In the rows, zero is written as 128.
runs of hidden systems
Gusaz, run 1 (9 x 18)
[[193 165 133  96  99 140 127 128 105 148 103  91 136 144  91 186 160 127]
 [125 135 150 150 108 155 146  44 120 139 144 166 101 132 101 108 179 142]
 [ 65 137 110 162 129 122 125 139 145 130 162 125 158  91  95  59 131 129]
 [135  91 114 104 192 114 130 192 131 142  88 145 183 120 108 137 111 137]
 [149  74 107 122 120 128 131 119 137 108 129 175 126 176 193 180 114 131]
 [110 156 116 160  74 111 105 105 116 137 144  95  79 105 172 152  84 103]
 [141 185 187 105 142 125 117 133 106  98  99  97  99 111  74 121 112 103]
 [171 132 158 105 118 163 148 109 155  97 150 111 163 161  97 105 172 173]
 [112 123  79 143  98 149 120 122 125 206 165 154 146 106 117 125 176 156]]
Zakel, run 2 (9 x 18)
[[124 171 110 107 133 163 140 156 163  93 130 117 146 118 111  95 212 122]
 [119  54 135  98  95 127 131 135 122 179 113 115 167  81 144 134 167 121]
 [106  61 123 146 159 106 147 134  96 150 149 169  86 178 154 115 104 124]
 [137 181  99 149 193 132 153 157 151 100 106 102  92 129 170 109 130 143]
 [148 143 165  65  89 138 100 158 135 102 101  87 122  96 151 157 146  96]
 [143  79 157 126  80 115 153 101  80 151 151  86 123 178 100 131 143 115]
 [122 167 125 164 161 148 143 102 110 176 154 150  72 124 114  85 154 168]
 [ 92 154 110  96 146 149 120 184 160  99 129 149 135  98 127  94 189 103]
 [139  38 130 101 124 113 149 158 127 151  98  92 183 115 155 137 144 124]]
Gusaz, run 3 (9 x 18)
[[148 100 145 115 162 107 137 163 140 111  75  76 138  96 181 134  87 133]
 [162 111 160  75  99 139 116 154 107 116 148 124  78 178 166 159 143 115]
 [143 186 100 173  94 136 151  89 112 141 141  71  86 144 121 133 163 127]
 [105 156 170 117 162 150 137 115 128 136 103 131 105  63  98  73 180 128]
 [112  72 119 113 139 131 160 165 141 105 146 120 183 162 102  84 179 122]
 [139  75  77 148 158 121 151 152 120 201 128 132 137 131 175 140 127 169]
 [ 91 128 109 134 149 115 121 143 118 108 111 174  67 132 182 146 121  75]
 [138 126 149 134 109 105 146 126 135  74  96  44 125 121 161 126 109  98]
 [172 133 187  77 120 150 125 149 100 158 145  95  90 136 127 121 149 154]]
kis, run 4 (9 x 18)
[[ 90 133 110 165 104 139 119  86 141 158 152 144  85  77 188 107 135 136]
 [ 82 136 153 118 167  99 116 167 111  98  98 131 119 100  96 102 102  73]
 [195  94 150 106 157 127 160 143 137 112 100  90 177 166 117 141 117 168]
 [143 137 100 125  74 155 107 127 132 150 191 146  94 161 177 156 143 154]
 [ 79 177 102 165 112 114 127 102 115 123 101 121  93  85 114 130 150  65]
 [137  98 210 106 170 125 144 110 127 107  90 117 149  96  96  88 115 142]
 [145  96 109 107 123 133 128 194 134 140 188 119 154 193 131 113 130 166]
 [136 162  51 154 120 135 136 125 122 172 104 131 100 111 164 178 165 119]
 [ 96 109 179 128 134 120 126  74 129  79  92 163  98  92 149 118 118  84]]
Sefa, run 5 (9 x 18)
[[ 85 132  89 141  66 116 116 151 144  98 156  88 128 123 159 125 147  79]
 [142 115 161 119 171 102 154 141  81 156  66  84 101 105 117 129 124 105]
 [134  93 173  90 146 158 141 140 143  98 164 159 107 161 152  84 165 154]
 [134 162  71 143  69 138 136 144 136 138 144  65 132 133 142 147 178 117]
 [101 104 141 118 158 115 136 125  93 162  69 149  96  78 131 135 155  82]
 [112  67 170 129 129 124 161 119 139  87 166 108 138 165 134  60 137 140]
 [154 163  89 115 121 142 129 192 137 166 139  63 125 113 156 132 155 158]
 [107 103 118  99 146 121 134 147 102 120  86 183  98 139 134 159 173  61]
 [134  76 162 152 103 122 169  71 132 100 130  75 124 137 165  93 136 137]]
Zakel, run 6 (9 x 18)
[[144 150 144  74 148 128 117 178 100 126  81 121  87 115 140 165 149  81]
 [149  88 182 111 109 130 171 101 119  92 128  77 117 163 133  98 165 120]
 [124 148 124 146 104 139 126 129 103 199 176  93  76 112 139  98 147 158]
 [106 145 114  97 161 140 134 180 107 134 123 164 101 140  94 113 193  90]
 [135  67 144 113 154 141 175 134 156 120  99  99 161 108 159  87 184 147]
 [115  85 121 120 108 122 115 160 112 174 161 123  83 124 206 131 114 133]
 [133 143 109 136 170 108 160 166  92 118 103 112  75 180 125 135 141  85]
 [161 149 188  98 142 154 148 114 144 101  96  79 100  92 152 100 164 147]
 [114 115 143 103  58 136 111 156 108 149 189  91 106 140 135 113 157 113]]
kis, run 7 (9 x 18)
[[128 112 159 154 111 113 131  78  92 180 126 108 153 103  62 121 104 143]
 [116 137 122 138 182 146 137 143 133 137 168 189 126 160  91  83 134 170]
 [116 126  58 135 137 137 127 157 178 124 105 148 189  94 156 145 156 132]
 [128  83 141 109 110 106  97 110 107 149  97 168 134 106 149 191  77 104]
 [125 135 131 175 134  98 133 105 116  86 154 128 121 187 106 127  52 128]
 [156 214 126 134 129 158 106 125 169 114 138 109 144  98 108 120 117 179]
 [123 133 131  83  79 148  97 123 127 122 127 171 160 119  78 161 177  92]
 [111  73 111 175 111 105 159  73 103 171 127 124 166 132  91 125 130 129]
 [106 130 127 152 190 131 120 135 137 157 155 184 113 114 137  88  88 182]]
kave, run 8 (9 x 18)
[[133 127 133  99 125 126  99 159 154  56 141 159 123 166 170 156  81 112]
 [175 172 122 143  79 123 121  81 121 108 110  92 124 144 123 196 107 118]
 [124 172 179 138 114 149 107  60 118 136 155 163  99 105  86 110 115 152]
 [ 96 142 113 137 110 129 118 144 140 117 168 128 186 134  49  93 138 126]
 [140  88  88 119 136 137 124 135 155 168 108 163 204 100 131 159 140 161]
 [ 86  68 108 151 130 103 129  98 127 106 115 188 124 132 169 148 102  88]
 [127 148 117 175 145  89 123 130 126 110 114  85 126 122 145 136  39 128]
 [168 169 180  87 147 143  94 139 142  83 131 153 114 143 121 143  81 155]
 [149 152 130 123  55 144 123  87 141  84 155 115 152 167  94 151 153 117]]
pib, run 9 (9 x 18)
[[175 112 135 102 156 143 169 157 142 118 103  89 178 152 100 114 181 155]
 [129 104 143  97  83 162 122  98 131 147 142 150  96 102 183 137 189 131]
 [ 78 144 107 162 114 105 145 130  85 145 142 104  83 136  96 101 151  73]
 [136  93 160 133 207 124 169 136 128 138  91 112 145 104 121  76 124 165]
 [127  81 146  75 109 146 126 167 152  88 160 137 129 159 181 113 161 123]
 [145 133  88 137  89 122 149 138  87 186 125  73 102 143 133 161 177 106]
 [119 143 174 134 185 130 152  90 109 123  85 142  63  98 128  97 138 117]
 [107 119 154 123 122 133 144 151 160  66 162  82 154 138 121  54 149 131]
 [152  93 127  82 111 143 123 170 104 207 136 111 143 117 127 141 172 156]]
kave, run 10 (9 x 18)
[[136  95 102 148 101 130 135  65 158 119 101 160 193 109 132 169 133 133]
 [ 77 114 123 168 110 103  95  92 128 131 148 169 123  96 148 128  56 119]
 [128 154 119 143 160  98 107 154 131  96 121 134 162 148  85 142  43 127]
 [172 132 149 111 123 149 115  99 176  70 122 152 174 139 140 156 100 166]
 [112 145 114 147  44 129  90  74 138 108 168 152 133 132 129 165 109 109]
 [116 171 114 171 130 114 108  90 111 159 122 150 150 104  54 148  82 130]
 [111 111 153 129 164 134 119 114 168  88 130 176 191 114  91  92  99 157]
 [118  97  87 131  83 118 102 143 168 104 149 137 197 135 153 162  94 128]
 [138 136 100 153 121 113 104  89 116 146 100 177 126 124 136 204  71 120]]
Sefa, run 11 (9 x 18)
[[103 136 124 138  70 131 106  90  88 176 176 166  92 138  97 139 143 111]
 [ 97 151 101 197 169 119 165  91 129 142 122 126 131 112  89  80 138 143]
 [115 112 133 104 163 135 118 167 174 107 110 141 201  79 119 102 122 152]
 [153  73 101 107  98 106 112 169 114 146 139 125 171 176 137 185  91 123]
 [141 134 110 158 149 118 134 104 112 136 124 146  60 153 190 158  87 135]
 [108 194 164 133 125 135 114 103 152  42 129 124  96 118 123 102 115 104]
 [166 158 170  96  99 140 117 115 113 143 115  93 161 109  55 143 149 138]
 [124 103 110 128 122 146 122 108 108 199 158 196 129 133 106 135 160 156]
 [ 80 121  59 201 135 111 147 112 153 119 143 134 151 127 139 102 122 125]]
pib, run 12 (9 x 18)
[[156 173 140  65 146 162 114 167 136 127  94 138 124 101 112 143 194 124]
 [111 108 140 135  72 141 146  56 127 116 125 129 146 117  98 123 193  96]
 [ 84 103 135 164 128 118 129 119 105 189 172 124 107 100 124  71 108 150]
 [109  96 106 115 202 114 144 204 127 120 119 159 136 160 125 103 131 119]
 [162  71 109 116 117 127 161 128 150 110  91  95 156 140 191 159 159 128]
 [133 144 160 116  79 123 111 113  95 139 137  95  53 122 170 147 114 101]
 [139 197 148 142 165 132 150 135 110 112 126  95  96 149  63  95 139 128]
 [139 128 153 102 147 167 136 125 176 116 120 136 170  89 122  86 182 175]
 [ 88  86 115 105  62 132 109 138 115 154 162 153 138 119 127 131 176  89]]

runs to name
run 13 (2 x 18)
[[105  97  99 175 165 120 137 113 134 171 143 162 109 111 183 107  93 169]
 [100 155 113 122 161 107 112 186 139  64 113 139 117 138 137 131  94  82]]
  kave
run 14 (2 x 18)
[[168  93 162  84  82 130 132 121  79 161 122 103 115 155 113 170 159 112]
 [122 156 127 183 130 135 156  76 110 141 170 132  74 165 110  89 145 147]]
  Gusaz
run 15 (2 x 18)
[[169 154 102 122 109 163 130 122 175 100 144 127 120 148 192 148 152 167]
 [ 89 152 125 123  55 122  90 115 112 126 131 119 102  84 136 155 139  68]]
  kis
run 16 (2 x 18)
[[155 150 125 142 175 117 169 130 147  71  69  79 154 138 117 122 129 123]
 [153 120 188  79  82 155  99 116 150 114 143 105 134  95 159 126 126 158]]
  pib
run 17 (2 x 18)
[[133 169 175 104 128 152  82 101 163  87 129 176 131  91 126 133  93 150]
 [141 158 122 137  74 122 104 103 109 136 159 126 159 159  51 162 103 125]]
  Sefa
run 18 (2 x 18)
[[ 75  94 141 131 116 109 120 110 121  87 125 163  81 125 177 124 116  67]
 [143 125 121 159 135  96 155 158 107 133 133  38 141 158 108 110  88 137]]
  pib
run 19 (2 x 18)
[[141 119  90 154 146 147 165  88 145 167  99 145 173 104 110 130 186 162]
 [ 61  68 126 130 132 119 119 126 127 142 144 196 130 103 144 103 131 103]]
  Gusaz
run 20 (2 x 18)
[[135 108 143 101 123 132 128 144 172  97  84  80 167  66 175 127 137 129]
 [132  84 158  78  92 111 104 173  80 154 153 120 106 158 133 151 108  96]]
  Sefa
run 21 (2 x 18)
[[171 178 122 145  96 132 111  84 116 156 115 108  95 116 148 190 101 145]
 [ 98 169 171 131 107 139 116  81 127  68 151 161  93 138  87 102 141  93]]
  kis
run 22 (2 x 18)
[[143 101 109 123  65 134 136  95 143 121 107  99 135 112 190 173 164 106]
 [ 98 121 175 140 101 103 113 102  81 148 148 114  66 119 122 111  88  99]]
  kis
run 23 (2 x 18)
[[ 79  87 123 173 130 122 137  92 140 161 154 143 131  84 154  75 117 152]
 [103 134  93 124 176 110 106 211 127 130 136 158 124 137 137 131  80 120]]
  Zakel
run 24 (2 x 18)
[[164 122 141 128 192 149 180 124 132 150 100 117 138 129 111  91 178 175]
 [107  82 108  95 116 151 121 169 154 129 161 163 127 129 195 117 169 132]]
  kis
run 25 (2 x 18)
[[171 117 172 108  93 154 156  75 136  98 121  91 122 148 143 126 178 139]
 [ 90 141 119 156  74 131 119 107 100 183 178 106  88 104 126 104 148 121]]
  Zakel
